Each row has a name. Each question is about the rows just above it.

[ 1.63  2.00  0.28  2.94 -2.90 -3.39 -1.49 -0.58  4.22 -4.33 -2.43  0.57
  3.10  4.16  3.46  5.89 -1.53  1.98 -1.09  1.97  5.06 -6.92 -0.77  1.44
 -7.69 -3.73 -3.34] = <25>
[ 2.28  3.40  4.70  0.51  2.93  1.87 -1.45  0.35  4.14  2.54 -2.02  6.12
 -3.69  2.61  2.62  3.20 -9.11  0.38  3.62  3.26  3.48 -3.42 -0.17  4.67
 -2.15  0.48 -0.70] = <164>
[-2.70 -2.78  3.23 -0.13 -4.98 -2.00 -1.23  1.80  2.32  1.84 -7.03  7.78
 -1.93 -6.41 -0.11  0.64  0.94  5.76  3.25 -4.72 -2.23 -3.64  2.09  2.93
 -1.01  0.26  1.22] = <159>
[ 0.03  4.69  1.21  0.58 -1.12  0.56 -3.85 -1.91  3.56 -2.47 -1.24  6.62
  4.25 -4.22  1.31  1.69 -5.78 -2.37 -0.93  5.11  6.79  0.44 -0.92  4.23
 -5.70  2.18  0.51] = <5>
[ 4.66 -4.93  6.26 -2.76 -3.39 -2.54  0.71 -4.16 -2.49  0.85  4.13  1.91
 -1.57 -4.08  4.16  2.34  1.85 -3.87 -2.34  2.50 -2.25 -3.58 -5.45 -0.37
 -1.67 -0.46  7.01] = <149>
[ 3.37  1.03  0.57 -0.44 -8.11 -7.70  4.37 -3.23 -3.67 -1.80 -2.92  0.99
 -1.39  1.82 -1.83  0.23 -3.61 -0.07  4.52  0.74  5.30 -3.37  3.89 -3.84
  4.37  1.55 -3.27] = <133>
[ 0.01  1.94  3.46 -0.21 -5.03 -1.10  0.72 -1.38 -2.62 -2.57 -2.81  5.16
  0.46  1.22  5.45 -1.68 -1.77 -8.16  3.07 -5.85  3.82  3.96 -0.86 -4.37
 -0.77  1.48 -2.44] = <51>
[ 2.65  4.33  2.23  0.90  1.88  4.30 -5.25  1.01 -1.61  0.43 -0.96  7.78
 -1.69  0.18 -1.40 -3.01 -6.52  0.81  0.83 -1.62  3.20 -4.87 -2.58  2.68
 -0.69  2.62  0.29] = <21>
Number of entries in [-2.70 -2.78  3.23 -0.13 -4.98 -2.00 -1.23  1.80  2.32  1.84 -7.03  7.78
 -1.93 -6.41 -0.11  0.64  0.94  5.76  3.25 -4.72 -2.23 -3.64  2.09  2.93
 -1.01  0.26  1.22]: => 27
Count the entries of [ 2.65  4.33  2.23  0.90  1.88  4.30 -5.25  1.01 -1.61  0.43 -0.96  7.78]: => 12
Number of entries in [ 2.65  4.33  2.23  0.90  1.88  4.30 -5.25  1.01 -1.61  0.43 -0.96  7.78
 -1.69  0.18 -1.40 -3.01 -6.52]: => 17
Number of entries in [ 3.37  1.03  0.57 -0.44 -8.11 -7.70  4.37 -3.23 -3.67 -1.80 -2.92  0.99
 -1.39  1.82 -1.83  0.23]: => 16

[ 1.36  1.13 -0.09 -0.42 -2.17  3.59  3.55  0.62 -1.88  4.75  2.08 -2.51
  0.59  1.23  2.21]  <153>
[-1.38  0.50  0.38  4.91 -0.12  3.33 -0.08 -1.78  0.15 -0.01  0.35 -0.42
 -0.82  1.59 -2.93]  <21>
[-0.68  1.55 -4.18 -2.31 -1.99 -0.82 -0.42 -0.31 -0.37 -0.87  1.35 -0.25
  3.03 -2.85  2.40]  <5>
[-0.56  0.76  0.10  2.43  0.60  7.06  0.95 -1.07  1.33  0.39  1.34 -1.17
  2.25  0.17 -1.63]  <25>
[ 2.67  1.38  0.95 -0.06  2.92  1.91 -1.08  0.86  0.99 -0.06 -0.61 -1.10
  1.52 -6.91  0.68]  <214>
[-0.58 -1.50  3.70  1.79 -1.18  1.47  0.48  1.40 -0.97  1.35 -2.67  3.37
 -0.04  1.67 -3.21]  <159>
[ 0.20  1.39 -0.07 -1.79 -6.61  1.79 -1.96  1.55 -2.13 -0.08 -0.77 -0.76
 -1.50  1.92  0.39]  <51>
[ 3.26  3.79 -3.15 -0.82  1.04  0.54  0.49  3.44  0.87 -1.44  1.20  1.04
 -6.26  1.58 -1.02]  <164>
[ 1.56  2.76  0.57 -1.02  2.55 -1.15 -1.87  0.73 -0.28 -2.08 -0.73  1.43
 -3.31 -1.78  0.31]  <133>
[-2.05  0.87 -2.11 -1.07 -3.87 -1.53  0.00 -0.64  0.17 -2.02  1.39  0.12
 -0.95  0.35  0.14]  <76>
[ 0.32  1.22  2.81 -0.60 -2.03  2.04 -1.54  0.42 -2.49  1.18 -1.84 -0.42
  0.65 -0.20  0.89]  <149>
[-0.63  0.58  1.91  1.80 -1.64  2.77 -4.06 -2.64  1.67 -0.89 -3.06 -3.30
 -2.88  1.48 -0.77]  <30>
Count the entries of [-1.38  0.50  0.38]: => 3
Number of entries in [3.26 3.79]: => 2
Number of entries in [ 0.20  1.39 -0.07 -1.79 -6.61  1.79 -1.96  1.55 -2.13 -0.08 -0.77 -0.76
 -1.50  1.92  0.39]: => 15
Count the entries of [-2.05  0.87 -2.11 -1.07 -3.87 -1.53  0.00 -0.64  0.17 -2.02  1.39  0.12
 -0.95  0.35  0.14]: => 15
How many entries does [ 3.26  3.79 -3.15 -0.82  1.04  0.54] have? => 6

[-1.36 -0.71 -0.81  2.31  4.30  1.22 -0.47 -4.25 -0.25 -2.05 -2.84  6.95
  0.06  1.33 -5.03 -3.07  2.63  2.17 -3.26  2.85 -1.54] : <159>
[ 1.86  0.46  0.09 -0.91 -2.09  1.67 -0.42  0.49 -0.08  1.28 -0.68  1.51
  0.27  0.06 -0.38 -1.20 -0.87 -0.58  0.23 -0.40 -0.61] : <21>
[ 0.71  2.66 -1.08  0.19  0.41 -0.26  1.12  2.05 -0.04  0.00  0.18  0.31
 -1.86  0.86  2.02  0.35  0.04 -0.02 -0.13  2.13  0.88] : <149>
[-1.36 -0.71 -0.81  2.31  4.30  1.22 -0.47 -4.25 -0.25 -2.05  1.00 -0.71
  1.81 -0.64 -1.95  1.97 -0.52  0.73  1.79  0.57  0.25] : <133>
How many entries does [-1.36 -0.71 -0.81  2.31  4.30  1.22 -0.47 -4.25 -0.25 -2.05  1.00 -0.71
  1.81 -0.64 -1.95  1.97 -0.52  0.73  1.79  0.57  0.25] have? => 21
Count the entries of [-1.36 -0.71 -0.81  2.31  4.30  1.22 -0.47 -4.25 -0.25 -2.05  1.00 -0.71
  1.81 -0.64 -1.95  1.97]: => 16
How many entries does [ 0.71  2.66 -1.08  0.19  0.41 -0.26  1.12  2.05 -0.04  0.00] have? => 10
Number of entries in [-1.36 -0.71 -0.81  2.31  4.30  1.22 -0.47 -4.25 -0.25 -2.05 -2.84  6.95
  0.06  1.33 -5.03 -3.07  2.63  2.17 -3.26  2.85 -1.54]: => 21

[-3.71  5.06  1.90 -3.65] = <149>
[-3.71  5.06  1.90 -0.44] = <30>
[-6.73 -2.62  0.53 -0.44] = <76>
Count the entries of [-3.71  5.06]: => 2
How many entries does [-6.73 -2.62  0.53] have? => 3
Number of entries in [-3.71  5.06  1.90 -0.44]: => 4
How many entries does [-3.71  5.06  1.90] have? => 3

[-0.53  3.36 -0.64  0.82  6.58  2.54 -0.03  4.92  0.18  5.96  3.63 -4.74
  1.14  0.49 -3.03  1.73] = <133>
[-2.78 -0.15  0.44 -1.18  1.96  0.32 -3.95  1.40 -1.76 -1.80 -1.31  4.99
  4.84  6.02  1.95 -2.05] = <21>
[-0.75 -0.49 -3.86  1.91  3.42  0.50 -1.13 -2.10 -5.58 -4.48 -2.04  1.25
  7.05  3.25 -3.90  1.44] = <76>
[-2.78 -0.15  0.44 -1.18  1.96  0.32 -3.95  1.40 -1.76 -1.80 -1.31  4.99
  4.84  6.02 -5.82  3.78] = <214>
[ 2.25 -4.11  1.37 -2.35 -7.22  2.68 -1.54 -1.24 -1.75 -6.47 -1.43  4.02
 -1.65  1.75 -2.68  1.59] = <30>
[ 2.25 -4.11  1.37 -2.35 -7.22  2.68 -1.54 -1.24 -1.75 -6.47 -1.43  4.02
  5.16  1.51 -0.52 -3.42] = <149>
[ 3.77  0.11  2.64  0.17 -5.57 -2.70 -0.11 -2.60 -3.06 -3.73 -2.42  4.19
 -2.84 -1.05 -3.54  6.00] = <164>
[ 2.25 -4.11  1.37 -2.35 -7.22  2.68 -1.54 -1.24 -3.18 -3.80  0.97  3.41
 -5.69 -0.52  4.98 -5.67] = <5>
How many entries does [-2.78 -0.15  0.44] have? => 3
Count the entries of [ 2.25 -4.11  1.37 -2.35 -7.22  2.68 -1.54 -1.24 -3.18 -3.80  0.97  3.41
 -5.69 -0.52  4.98]: => 15
Number of entries in [ 2.25 -4.11  1.37 -2.35 -7.22  2.68 -1.54 -1.24]: => 8
Number of entries in [-0.75 -0.49 -3.86  1.91  3.42  0.50 -1.13 -2.10 -5.58 -4.48 -2.04]: => 11
Number of entries in [ 2.25 -4.11]: => 2

[ 0.87 -3.23  5.10  1.24] -> <30>
[ 1.94 -7.30 -4.69  2.64] -> <149>
[-4.58  4.23 -4.44 -4.10] -> <164>
[ 3.40  6.35 -1.92  1.06] -> <5>
[-3.38  3.99 -4.17 -3.81] -> <25>
[4.34 6.68 4.93 2.17] -> <153>
[-3.80 -0.45  4.12 -2.35] -> <159>
[ 3.40 -2.82 -4.78  3.53] -> <214>
[-0.94 -1.94  4.60 -0.95] -> <21>
How many entries does [-3.80 -0.45  4.12 -2.35] have? => 4
Count the entries of [ 3.40  6.35 -1.92]: => 3
Number of entries in [ 1.94 -7.30]: => 2
Number of entries in [-3.80 -0.45]: => 2

[6.38 5.39 2.84 3.19] : <21>
[6.88 8.42 5.07 7.38] : <25>
[ 3.63  5.31 -7.12 -6.63] : <159>
[ 7.01 -4.60  8.40  1.02] : <133>
[-5.41  7.52 -6.73  1.73] : <214>
[-7.62 -7.22 -1.27  4.40] : <149>
[-7.37  7.91  4.40 -3.37] : <153>
[6.97 2.08 4.14 0.16] : <5>
[ 7.01 -4.60  1.86  1.02] : <30>
[-6.90 -0.33 -6.64  0.83] : <76>
[-5.36 -7.49 -1.74  8.10] : <164>
Number of entries in [-5.36 -7.49]: => 2
How many entries does [-7.62 -7.22] have? => 2
Number of entries in [6.97 2.08 4.14]: => 3
Number of entries in [-7.37  7.91]: => 2
How many entries does [6.38] have? => 1

[ 1.42 -0.04  0.43 -1.81 -0.13 -6.54] : <133>
[ 1.42 -0.04  0.43 -1.81 -0.74  1.07] : <159>
[ 1.13 -0.47  0.36 -0.55 -0.28  0.11] : <149>
[-0.38  1.07  1.45  1.23  0.49  0.48] : <21>
How many entries does [ 1.42 -0.04  0.43 -1.81 -0.13] have? => 5
Count the entries of [-0.38  1.07  1.45  1.23  0.49]: => 5
Count the entries of [-0.38  1.07  1.45  1.23  0.49  0.48]: => 6
Count the entries of [ 1.13 -0.47  0.36 -0.55]: => 4
Count the entries of [-0.38  1.07]: => 2
Number of entries in [ 1.42 -0.04  0.43 -1.81 -0.74]: => 5
Number of entries in [ 1.42 -0.04  0.43 -1.81 -0.13 -6.54]: => 6

[ 1.41 -0.76  6.91 -0.33] : <164>
[ 3.30 -3.20  4.79 -4.74] : <214>
[-1.78  2.36  3.33  5.65] : <76>
[ 7.24 -2.51 -1.78 -4.62] : <21>
[ 3.24 -2.70  2.74 -4.17] : <51>
[ 1.41 -0.76  6.91 -2.29] : <159>
[-2.75  4.43  1.22  2.33] : <149>
[-3.25  3.88 -1.84  8.76] : <153>
How many entries does [-2.75] have? => 1
Number of entries in [-2.75  4.43  1.22]: => 3
How many entries does [-3.25  3.88 -1.84] have? => 3
Number of entries in [ 1.41 -0.76  6.91]: => 3

[-1.28  2.68  1.41 -6.55  2.32 -3.12] : <25>
[-4.45  5.45 -7.07  4.82  6.25 -3.94] : <30>
[ 4.97  5.08  0.08  6.44 -3.34  1.98] : <159>
[-6.47  5.33 -0.63  4.97  1.24 -3.88] : <21>
How many entries does [-6.47  5.33 -0.63  4.97  1.24] have? => 5
How many entries does [-1.28  2.68  1.41 -6.55  2.32] have? => 5

[ 0.81 -1.63  5.09  2.13 -1.83] -> <133>
[ 0.81 -3.12  5.09  2.13 -1.83] -> <149>
[ 5.09 -5.10 -3.74  4.63  1.33] -> <159>
[-6.66 -3.10 -1.03  1.24  1.14] -> <21>
[ 5.09 -5.10 -3.74  5.22 -2.58] -> <76>
[-6.66 -3.10 -5.94 -1.79 -1.82] -> <153>
[ 5.46 -3.44 -3.17 -2.40  4.21] -> <5>
Number of entries in [ 5.46 -3.44 -3.17 -2.40]: => 4
Count the entries of [-6.66 -3.10 -1.03  1.24  1.14]: => 5
Number of entries in [ 0.81 -3.12  5.09  2.13 -1.83]: => 5

[ 0.00 -3.80 -0.77 -4.75  7.35  0.09  3.85  3.53 -0.03 -7.11 -0.66  0.39
  3.74  2.07  1.38  0.21  1.32]  <214>
[ 0.07 -4.25 -0.33 -4.75  7.35 -0.83  4.27 -0.03 -1.54 -7.11 -0.91  0.98
  3.52  1.81  0.07 -0.11  1.32]  <133>
[ 0.41 -1.58 -0.25  0.01  2.23 -0.57  0.07  0.99  0.47 -3.31 -0.18 -1.10
  1.74 -0.04  0.45 -0.30  0.11]  <76>
[ 0.41 -3.36 -0.84  0.01  6.79  0.35  3.43  3.02 -0.29 -7.11 -0.06  0.09
  3.52 -0.04  0.07  0.27  1.32]  <21>
[ 0.00 -5.14 -0.84  0.01  9.06 -0.05  4.69 -0.03 -1.54 -8.37 -1.15  1.88
  4.63  2.34  1.76  0.08  1.93]  <159>
[ 0.07  0.20 -0.48 -5.43  8.49 -0.70  4.69  4.54 -1.79 -7.95 -1.15  1.88
  4.19  2.34  1.57 -0.11  1.78]  <51>
[ 0.00 -4.25 -0.33 -4.75  7.92 -0.97  4.27  4.54 -0.03 -7.11 -1.03  1.28
  3.74  2.07  1.38 -0.17  1.48]  <153>
How many entries does [ 0.00 -4.25 -0.33 -4.75  7.92 -0.97  4.27  4.54 -0.03 -7.11 -1.03] have? => 11
How many entries does [ 0.41 -3.36] have? => 2
How many entries does [ 0.07  0.20 -0.48 -5.43  8.49 -0.70  4.69  4.54 -1.79 -7.95] have? => 10
Count the entries of [ 0.07 -4.25 -0.33]: => 3

[ 5.57  2.01 -4.97  4.08  3.88 -7.69] -> <159>
[ 2.49  4.10 -5.45  0.33 -1.10 -2.34] -> <30>
[ 3.73  1.90 -3.32  3.53  2.78 -6.60] -> <25>
[ 7.20 -5.61 -8.40 -1.18  4.59 -3.23] -> <5>
[-3.86 -7.40 -0.37 -6.02 -2.73  3.53] -> <214>
[ 6.19 -1.47 -4.61  2.71  5.09 -5.54] -> <133>
[ 4.43  2.28 -4.47  3.85  3.00 -7.74] -> <149>
[ 3.60  5.03 -6.24  0.86 -0.65 -2.60] -> <153>
How many entries does [ 2.49  4.10 -5.45  0.33 -1.10] have? => 5
Number of entries in [ 6.19 -1.47 -4.61  2.71]: => 4

